Named turns come first, each shown by rows before and after it. Which turns, in which order, take the first row of each pair that follows to the second? Write the first one first, as in the answered first pair.
Z397:
[  2  11   7  -7  -1  -4   4  -4   6   9   0   1   6   1   2   0  12  -1
   8  -3   4  -8   1   3  -8   4  -3   3   0  -5 -13   0   4  -2   1   2
   9   2   1   4   2] -> [ -1  11   5  -3   0   3   4  -5   7   7  -1   5   5  -3  -8  -2  13   1
   4  -2   6  -4   2   1 -11   8  -4   6   0  -6 -12  -4  -1   0   4   1
   4   2  -2   6   4]
[  2   5   3 -43 -31   0 -39  17 -10   0  13  30  -4 -11  22  -1 -18  -3
   6 -11   9  -6   0  15  -7 -47 -24 -19  -8 -30 -15  20  23 -14   5  -8
  35  17  12 -35 -18] -> [ -1  10  19 -35 -26  -4 -27  17  -9  13  22  28   1 -14  14   3  -5   4
  -2 -24  13   1  -1  17 -27 -42 -35  -9   5 -25 -43   4   3 -18  11 -21
  17  30  20 -23  -9]
[  2   1 -10   7  -5  -5  -4   8  10  -6 -12   6  -8   7  -7 -12   6   0
   6  -5   0   1 -10  -6   1  10  15   1  -8  -6   9   3  -2  17  11  -1
   1  -6  -8  11 -10] -> [  5   1  -8   2  -5 -10  -4   9   8  -4 -11   1  -6  10   3 -14   4  -2
  10  -4  -1  -3 -11  -1   4   5  17  -2  -6  -5  10   9   4  15  11  -1
   5  -5  -4   8 -11]
Z535:
[ -3 -14  -2 -10  -2  14  -6  -4  -5 -20   5   3  -2   9   7  -3 -14 -15
   4   7   0  -5   3   9  10  -6   1 -11  -5 -10  16   8   0 -14  -1  10
  16  -4  -4 -22  -7] -> [ -9 -14   2 -10   2  22  -1  -7  -2 -20   4   8   3   7  -1  -2  -8 -14
  -1   1   4  -3   2  14   3  -2  -5  -5   0 -17   7   0  -7 -22   5   4
  12   4  -4 -20  -1]
[ -7 -18 -20   8   6  20 -12  -3   2 -24  -3  10  -4  -7 -17  -8  -9  -4
   1   8  -2   0   4  -7  10   1   2  -4 -10  -6  18   7  10  -1   4   7
   4 -11 -15 -13  -9] -> [ -7 -29  -9   9   2  12 -12  -3  -9 -21  10  -3  -6  -1  -2  -1 -18  -8
  -1   1  -3  -4   1  -2  10  -9  -9 -13  -5   4   5  15   6 -10   4  11
   6  -8  -3 -24  -8]
[ 13   4 -18   8  -2  10 -10 -11  10 -17  11  17  -3  -6  -8  -2 -10  -7
  -3  16   7  12  11  -2   6  16 -16   6  -6  14  12  19  -6  -1  -3  14
  -1   5  -8  -4  -6] -> [ 12  -2 -11  10  -4   8  -9 -10   5 -13  16   8  -4  -4   0   1 -15 -10
  -4  11   5  10   9   0   7  12 -22   2  -4  17   5  23  -8  -6  -4  16
  -1   6  -1 -10  -5]
Z72:
[-13  -7   3  -6  -1   6  21  -8  -7  -2  17 -24  31   3  -9  10   3   1
  11 -13   0 -11   7  16   3 -11 -13 -20   8  -3  -2 -10   1 -28   7  -4
   3  36  18  -8  12] -> [-14 -13  -5  -8  -3  12  16 -11 -10 -11  15 -22  29   4  -7   8  -6  -6
  10  -6   0 -14   8  14  14 -11 -12 -25   3  -8  10  -2   7 -28   4   2
  13  30  12 -16  10]
[  2 -10   0  -3   2  -8   6 -19  11   5 -30   1  -8  13   1  11  -2   4
   4  -6  19   3   2  -3 -15   0   8   9   5 -18  10 -22  10  10  -5  -4
   7  -8  -5   3 -23] -> [  3 -13  -2  -2   3  -8   3 -20  12   3 -28   1 -10  13   0  12  -4   3
   3  -4  18   1   2  -5 -12   0   9   7   4 -18  13 -21  11  11  -7  -3
   9 -10  -6   1 -23]
[  2  13  12   5   6  -4  12   3   3  14   4   4   9   3 -11   3  15  11
  -4 -17   1   6   6   1 -25   2  -8  16  11   4 -27 -17 -15  -3  10 -14
 -19  17  11  18   7] -> [ -7  10   9 -12   6  11  13  -3   8   4  -8  10  18  -1 -13   4  12  -1
  -1 -14   6  -4   7  15 -16  -3  -5  15   6 -19 -23 -16  -7 -21  15 -13
   1  24   2   9   9]

(2 to 3 turns a pair)
[ -2  -9 -14  -9 -28   1 -12 -16  18  -8  18  -8 -28 -20  -1  -4  -7   3
  -4   0  -8  -6  11 -14  31 -16  -5  20   2  -3   9   9 -20 -10 -20   3
   2 -10  -1 -24   3] -> [  5   1  -2  -2 -24 -16  -6  -8  18   9  26 -15 -28 -18   6  -2   1  14
  -3 -10  -9  -2   8 -15  19 -16  -7  26   8  11  -8   6 -28   0 -22  -4
 -13  -7  14 -12   5] | Z72 Z397 Z72
[ -2 -17  -6  12 -12  22 -19  -2  -6 -20  10   2 -15  -2  -2  -1 -23 -12
 -15  -1  -8 -24   5   0   5  -2 -11  -5  -4  13  23  22  -8   3   7  14
  16  -9   2 -24 -11] -> [  5  -8  17  17 -10  -1  -5   5  -9   4  22 -12 -12   5   9   4 -12  -1
 -17 -18 -10 -21   1   4 -13  -6 -20  -2   8  29 -11  15 -22   5  12   6
  -1   2  25 -11  -6] | Z397 Z72 Z397
[  2  -5  -3  16   2   2   1  11   0   2   1   1 -16   3  -1   4   4   0
 -10   1  -2  15   0 -13  -1   2   0  -3   1  14   3  -3 -20  11  -5   4
  -7  -4 -14   8  -4] -> [  1  -4  -9  14   5   8   1   9   3  -2  -6   7 -14   3  -6   2   5  -1
  -9   3  -2  16   1 -12   0   5   4   1  -1   5  10  -5 -18  10  -5   5
  -5  -3 -19   7  -3] | Z72 Z397
[-19 -29 -18  15   4  19 -24  -7 -15 -25   1  -1  -2   8   1   0 -38 -26
 -30   9  -8   9  -8  -9   6  -3  -6 -16   9  22   1  19   0  -8  17  16
  -9   4 -11 -25  -5] -> [-14 -20  -9  -9   3   8 -15  -5  -8 -17  -4  -5  11  15  25   7 -37 -33
 -19   5  -7  -7 -13  12  11 -18   0 -23   7   8  -7  30  16 -22  18  14
  12  11   2 -28 -12] | Z535 Z397 Z397
[  4   1   3   0  -6 -12  -4   4  -5  16  -8  -3 -13 -11  20 -10 -14  18
  25  -2  -5 -18   3  -4  12  -6  19  -3  -8  17  16  -7  18  12   0   3
   0 -10  13   1   2] -> [ -2   6  18   2  -1  -8  10   1  -3  25  -2  -2  -5 -14  10  -3  -3  23
  18 -17   1 -14   3   7  -5  -3   5   7  -1  14 -13 -21  -2  -3   9  -8
 -11   7  20   9  15] | Z397 Z535
[ -5  12  -5  10   3 -11  -4  -6  13   6  12 -12  12  15   0   5 -11   1
   7  -6   1   1  -1 -10  -4  -3 -18  16   6  12  -4 -18 -27   0  13   4
 -25  -6   3   9   5] -> [  0   7 -16  -1  -2 -13 -15  -4  12  -3   6 -13   7  18  13  -2 -26  -7
  16   5  -3  -9  -4 -10  15 -11  -6   5  -3   7  21   0  -1   4   4  14
  -5 -19  -4  -3  -6] | Z397 Z397 Z397
[ 15   6 -30  -3  10 -46   4  25 -24  20   6 -19 -27  17  13   9  -6  10
  21  -5  -2  15  -1 -23   9   8  10 -10  -9  34   6  11  22  31 -16  -8
 -19 -30  13  -6  -9] -> [ -8  15 -56  -8  24   5  10   5  -5  -3 -20  19 -13  -4 -42   2  12   7
  11   5  14  24   8 -21   5  32  15  13 -16  -9  22 -21  12  15  -3 -18
 -19 -19 -26   8   5] | Z535 Z535 Z397
